50 stands for zero in the data rows.
Some points, each followed by its number:
  69  57  42  23  46  23  70  45  64  69  19  82  58  31  50  43 0
  55  64  31  16  56  37  79  44  61  73   0  98  53  50  61  37 1
  51  46  85  77  51  64  22  58  39  13  99   0  52  41  52  72 2
  54  45  70  85  59  70  16  70  24  27  99   0  43  43  39  84 3
  59  76  21   7  61  54  99  43  70  95   0  99  38  51  82  34 4
  54  64  28  20  60  57  99  48  69  92   0  99  42  58  83  38 5
  43  57  59  52  44  77  68  43  75  75  11  73  21  53  82  51 6
  61  47  41  62  46  32  29  65  30  27  67  48  68  50  41  41 7
  64  38  72  99  51  52   9  79  50   3  99   0  76  25  17  93 8
  60  41  55  70  63  77  32  63  38  53  63  42  32  76  45  49 9
  57  48  59  63  56  55  46  51  52  36  59  46  54  62  45  55 10
  64  66  58  19  18  16  52  30  57  35  46  85  72  33  39  39 11
  66  58  28  20  41  27  45  38  57  63  49  71  75  36  31  42 12
  58  62  40  40  54  43  78  52  67  74   8  93  51  46  67  40 13
  61  37  42  47  29  32  40  39  54  37  80  34  47  33  26  46 14
  14  27  81  70  59  50  28  52  41  28  99   0  60  35  44  81 15
  61  79  12   1  62  48  99  43  67  99   0  99  39  54  80  38 16
  50  46  33  99  41  99  43  99  29  36  38  77  48  99  24  14 17
  46  74  19  24  37  57  73  38  66  70  14  83  51  45  54  46 18
  73  51  33  39  41  26  53  41  44  60  65  38  58  45  43  49 19
  43  67  38  33  41  45  90  41  68  73   0  92  39  53  75  46 20
  59  19  50  58  63  63  16  69  10  30  63  43  50  69  29  38 21
  51  30  45  77  48  69  32  80  33  53  60  43  51  77  35  32 22
  47  42  42  55  64  47  51  57  49  62  39  60  48  57  52  46 23
  56  35  67  58  53  63  25  37  19  37  65  30  44  54  41  36 24
  61  41  47  75  65  96  52  60  38  73  62  32  21  47  54  53 25
  58  42  92  76  43  40  27  56  42   4  99   0  72  22  17  61 26
  38  12  86  74  42  61   0  55  35   0  99   0  73  15  17  73 27
  54  40  45  55  46  73  32  64  34  59  47  41  39  54  49  53 28
  55  28  45  51  52  42  28  59  22  35  54  49  69  60  47  40 29
  29  55  63  31  53  36  20  33  54  26  73  28  47  45  65  58 30
  75  31  35  75  45  48  41  69  34  71  44  51  51  53  42  41 31
  63  27  99  90  50  47  24  60  43   5  99   0  63  38  39  77 32
  49  39  59  79  35  60  25  57  26   0  99   0  68  23  40  80 33
  43  33  54  60  58  67  12  65  16  26  87   9  54  62  41  42 34
  59  74  21   7  63  45  92  46  64  99   0  99  44  47  72  30 35
  50  39  35  21  14  22  75  38  86  52  26  80  64  54  40  29 36
  38  37  71  99  65  56  15  60  22   5  99   0  45  46  35  76 37
  64  43  49  70  48  52  26  54  43  40  77  25  47  32  40  76 38
  54  55  38  30  49  25  56  45  52  66  18  73  58  50  46  23 39
  63  52  44  40  62  72  80  54  67  86  10  81  32  65  75  40 40
  54  64  43  34  48  55  84  51  67  65   9  85  44  47  52  45 41
  30  50  74  76  44  62  29  53  44  36  91   7  52  45  55  81 42
  39  50  47  22  69  47  68  49  62  64   0  87  51  71  73  36 43
  38  46  44  26  42  30  43  28  60  12  99  25  64  25  41  64 44
  56  54  49  72  47  61  22  51  45  38  94  21  58  52  35  57 45
  64  44  39  47  60  55  74  60  62  84  10  86  45  57  60  39 46
  51  62  68  89  68  58  51  23  65  51  86  26  45  41  47  54 47
  53  49  46  62  59  61  52  65  53  65  41  48  42  69  60  43 48
  45  80  30  17  28  34  78  34  63  69  11  99  52  28  60  50 49
  64  42  43  48  66  52  71  61  58  91   2  96  46  74  64  28 50
  49  30  96  75  39  48  16  47  30   8  99   0  62  42  35  89 51
  49  49  82  92  46  64  25  52  45  51  99   0  68  33  29  80 52
  59  48  46  47  47  33  48  53  42  49  53  46  60  42  43  50 53
  52  43  41  51  50  51  65  53  51  61  27  60  48  49  59  45 54
  38  46  85  62  48  45  40  45  52  17  89   0  52  40  43  74 55
  51  65  40  27  61  47  82  49  73  73   0  88  48  54  66  48 56
  61  89  12   0  59  37  90  42  65  96   0  99  44  45  66  28 57
  48  44  63  86  52  74  20  76  26  30  79   8  54  51  43  58 58
  31  68  73  63  50  42  33  35  51  38  88  12  50  45  43  75 59
  47  43  58  80  51  64  36  64  48  52  86  23  34  45  42  56 60
  40  46  53  41  40  25  47  21  64  19  81  26  56  31  48  54 61
  44  41  70  67  56  65  33  56  31  17  82  19  47  52  43  51 62
  39  60  47  42  56  67  61  50  52  48  40  59  53  61  63  46 63
  41  56  34  39  52  28  53  32  52  51  54  57  47  59  48  48 64
  54  59  40  23  55  24  80  49  68  73   3  92  50  46  62  48 65
  36  61  28   0  75  40  78  43  66  71   0  99  46  68  72  28 66
  62  42  41  74  52  89  46  69  43  76  49  50  23  58  50  36 67
  52  55  41  32  55  34  70  52  58  71  23  70  51  48  50  40 68
  61  31  51  36  40  35  34  40  36  36  98  23  62  24  39  50 69
  42  47  40  47  45  32  37  39  51  52  63  42  33  43  43  59 70
  61  25  44  89  50  77   6  73  17  27  75  11  51  66  30  46 71
  33  45  82  67  48  53  20  56  39  14  84   9  58  50  46  56 72
  58  74  22   7  63  55  99  46  72  97   0  99  40  49  81  33 73
  54  43  42  52  59  76  75  60  65  96  20  73  18  82  65  30 74
  50  51  40  37  49  40  65  41  63  62  26  77  59  46  59  46 75
  62  57  35  21  46  30  83  49  66  81   9  91  53  44  53  45 76
  54  57  60  49  55  52  51  45  57  43  69  40  46  52  48  60 77
  57  74  21  14  60  60  99  48  73  98   0  99  38  60  84  35 78
  35  25  78  65  34  59  35  56  19  23  86   0  56  53  58  79 79
  59  61  37  30  50  25  74  50  63  75  11  93  61  41  44  35 80
  41  79  23   0  67  29  67  21  66  58   0  99  50  53  44  35 81
  41  45  61  70  45  81  18  69  28  21  99  19  53  61  54  59 82
  59  51  50  60  40  60  48  59  47  55  51  42  58  31  40  67 83
  41  45  49  35  46  33  43  38  45  28  78  22  35  47  33  39 84
  50  47  42  39  64  54  78  59  63  68  11  81  46  51  62  42 85
  76  31  43  74  43  68  33  70  30  37  79  18  53  35  35  53 86
  41  52  63  51  53  63  53  56  45  51  45  43  45  58  59  52 87
  31  57  68  79  55  51  22  58  26   9  97   0  38  45  44  65 88
  44  35  54  42  27  17  44  13  53  18  85  21  56  17  46  38 89
  34  48  53  45  48  49  62  49  49  52  30  56  59  65  67  36 90
  47  30  73  91  60  73  13  75  32  18  99   0  49  51  30  59 91
  56  40  45  30  36  28  33  44  48  24  64  51  65  42  36  53 92
New points follow, each followed by the numbers of its three nearest points above, smallest number first.
  25  65  76  72  47  81  25  46  63  38  50  27  37  76  62  69 10 42 87
  56  31  47  29  44  27  24  19  45  21  96  33  58  25  28  48 44 69 89
  61  38  56  46  34  29  36  32  52  30  99   0  63  12  26  71 14 44 69
  57  52  45  35  59  77  82  54  70  83  13  72  31  60  69  36 40 46 74
  67  45  46  45  37  47  37  54  35  46  72  31  61  43  43  61 38 53 83
  35  46  64  50  55  67  40  42  47  33  82  15  42  54  52  63 42 62 77
  63  51  39  42  46  28  49  50  49  66  41  59  59  46  37  50 12 19 53
  63  32  41  64  55  46  31  69  33  58  34  59  68  48  35  26 23 29 31
  53  42  73  85  60  65  25  71  35  16  93   2  43  67  34  58 58 62 91
  50  39  47  52  58  61  55  60  54  79  23  74  32  87  62  26 48 50 74
  58  44  56  66  40  56  38  64  37  36  89  10  38  46  40  57 38 45 60
  55  45  40  52  55  50  69  51  64  79   7  85  47  55  63  38 13 46 85
  64  46  41  47  51  38  40  56  35  39  43  60  58  54  45  42 7 29 53
  66  51  41  43  57  30  57  60  53  73  24  76  59  41  49  41 39 68 75
  45  46  57  41  36  27  40  35  44  38  85  28  44  51  30  59 14 70 84
  15  43  95  86  55  50  25  60  43  20  99   0  60  27  38  99 15 42 51
  34  92  20   2  29  22  46  18  86  68   1  99  47  22  68  32 18 49 81
  47  42  60  56  46  55  47  42  59  43  68  47  41  50  43  56 10 70 77
  34  56  49  23  64  41  73  44  69  48  10  85  49  62  61  42 43 56 85
  30  63  58  41  56  37  80  30  80  46  41  65  43  44  67  52 63 64 75
  17  61  62  27  43  32  49  12  72  27  75  42  63  36  50  65 30 44 61
  44  33  37  83  76  80  45  75  34  80  42  71  13  99  50  14 48 67 74
  38  17  99  80  36  48   0  58  12   6  99   0  77  10  16  89 26 27 51
  58  67  65  54  46  55  52  42  50  54  77  13  61  34  34  60 59 77 83
  37  28  83  99  37  68   0  50  22   0  99   0  48  52  32  75 37 51 91
  54  33  43  27  39  29  32  24  42  34  71  47  54  36  40  43 14 84 92
  62  52  47  48  49  48  66  55  49  67  41  60  51  45  44  46 23 54 68
  30   0  81  92  28  47  17  86  42   0  99   0  55  11  27  82 8 27 32
  22  58  54  28  69  64  58  47  68  50   7  74  49  96  83  43 43 63 90
  48  46  57  54  46  66  22  48  48  35  85  21  55  48  43  70 38 45 62
  17  67  77  46  40  50  51  27  47   7  69  37  53  68  61  49 30 61 77
  77  41  44  57  51  40  57  71  47  82  35  65  55  42  45  38 23 31 54
  46  35  53  99  61  70  14  82   8  21  88  19  53  82  21  55 58 71 91
  73  37  39  61  54  28  55  71  46  67  21  88  83  59  43  16 39 68 80
  50  53  54  59  40  57  54  53  52  49  53  49  43  47  65  57 10 77 87
  50  40  54  84  62  66  20  75  28  27  90   9  41  57  52  61 3 58 82
  61  45  38  59  43  46  37  57  39  45  62  42  51  36  39  49 7 53 83
  25  58  40  43  48  27  41  31  62  53  58  66  51  47  66  63 64 70 75
  51  47  30  17  53  14  57  35  61  50  36  61  58  30  32  51 0 12 64
  55  32  61  61  41  52  25  57  30  21  95  15  49  36  34  56 38 45 62
  12  64  59  72  48  38  50  40  86  47  18  71  63  89  93  29 43 63 90
  38  70  23   3  65  32  84  26  66  74   0  99  50  62  65  24 1 66 81
  30  66  84  45  64  42  42  37  40  37  80   6  62  35  55  55 30 55 59
  40  61  54  65  46  66  45  45  67  60  69  30  49  47  56  39 10 77 87
  62  41  54  67  47  55  29  53  46  39  80  19  41  46  30  65 38 45 60
  20  79  22  16  58  25  53  29  76  61  12  99  57  59  48  23 1 66 81
  66  25  49  99  47  72  31  80  21  44  90  13  44  61  29  47 58 71 86
  64  19  44  38  25   6  60   0  83   4  83  65  79  29  46  17 61 89 92
  57  41  53  35  32  27  28  28  38  34  89  30  52  34  37  53 14 69 84
  40  46  43  26  63  50  73  56  60  68   2  80  43  79  71  33 43 56 85
  35  33  55  91  55  76  14  76   3  29  84  17  47  87  33  47 34 58 71
  52  47  51  40  44  34  49  50  52  45  56  55  60  36  43  38 53 64 92
  54  53  45  52  51  61  68  50  61  83  16  81  46  56  69  40 40 46 85
  56  45  59  66  67  85  54  51  60  68  31  63  26  66  66  49 6 48 67
  34  65  65  43  59  29  65  48  75  54  73  31  42  54  46  57 64 70 77
  64  58  79  70  33  57  25  71  25  23  98   0  41  34  58  74 2 3 88
  61  58  47  32  43  10  62  21  53  36  49  71  65  36  33  29 11 12 64
  65  45  44  67  50  73  30  65  37  41  51  37  43  54  32  51 9 10 28
  57  42  58  72  56  77  37  58  38  48  66  34  36  58  41  54 9 28 60
  61  43  39  56  70  68  55  72  37  89  16  91  43  91  63  18 46 50 74
  67  42  52  47  42  39  35  51  31  44  83  23  57  33  35  53 14 38 69
  50  52  58  69  55  59  53  66  30  34  74  39  47  49  42  61 10 60 62
  47  35  85  95  56  63  13  52  30   9  99   0  43  41  34  73 2 37 91
  49  13  54  99  58  86  14  78  19  24  99   0  47  54  24  67 58 71 91
  65  44  50  46  46  28  41  60  37  47  56  51  60  44  39  45 7 19 53
  59  66  28  20  59  39  74  46  68  80   0  98  56  43  61  42 1 65 76
  30  47  45  20  50   0  41  11  56  41  42  53  50  59  43  38 64 70 92
  31  63  36  28  54  17  43  43  57  47  15  79  44  47  32  23 39 68 75
  42  66  30  19  63  31  64  37  58  63   7  88  56  45  59  33 1 65 80
  62  45  61  87  35  62  20  80  29  21  88  16  41  79  34  28 34 58 71
  53  43  41  96  66  71   0  77  34  32  76  54  61  99  33  22 21 22 71
  64  43  36  49  34  40  36  52  36  34  76  26  57  38  28  43 7 14 69
  44  52  28  28  53  31  67  38  61  37  25  83  56  52  46  48 39 68 75
  25  55  30  20  51  16  71  17  59  34  46  51  63  59  44  41 64 75 90
  69  32  34  77  53  68  39  69  38  54  46  52  58  62  56  40 22 28 31
  54  33  48  57  59  64  48  67  36  69  36  60  38  87  66  28 23 48 67
  62  56  31  27  61  46  93  50  67  89   0  99  46  58  76  37 5 56 78
  51  73  29  13  51  39  88  41  65  79   0  99  48  45  59  42 1 65 76
  44  45  66  72  46  70  42  52  42  28  93   5  49  36  47  70 2 42 62
  73  41  48  57  48  45  38  62  45  55  63  35  52  43  46  46 10 53 83
  28  84  27   0  63   9  65   3  76  61   0  99  51  49  46  21 1 66 81
  10  64  54  14  59  31  59   3  65  47  44  67  46  69  50  54 64 75 90
  32  69  29   0  42   0  47  13  68  36   5  99  50  51  47   0 36 39 81
  36  58  49  48  50  57  62  42  51  42  43  54  34  66  64  41 63 87 90
  37  49   7   1  50   0  53   8  80  70  22  75  56  70  53  36 36 39 81
  56  34  57  69  43  51  33  62  49  21  79  34  50  36  52  64 38 60 62
  44  44  67  71  40  38  28  46  42   5  99   0  61  10  43  81 26 33 55
  65  49  42  60  50  57  61  64  50  75  30  65  39  50  56  39 23 48 54
  38  51  57  39  54  62  54  52  36  42  49  40  43  57  50  44 63 77 87
  37  43  47  32  63  69  78  50  72  67   6  89  44  83  74  37 40 43 85
  25  72  50  34  57  55  69  21  67  62  33  55  53  52  80  62 63 75 90
  24  69  31   6  53   5  61   2  88  76  16  95  53  80  47  32 1 66 81
  52  40  47  72  65  85  40  68  41  67  60  46  24  79  46  47 9 25 67
  64  44  44  41  61  40  61  61  59  82  11  85  52  56  57  36 46 50 85
  58  66  32  23  56  44  94  52  66  86   0  99  46  57  77  33 5 35 78
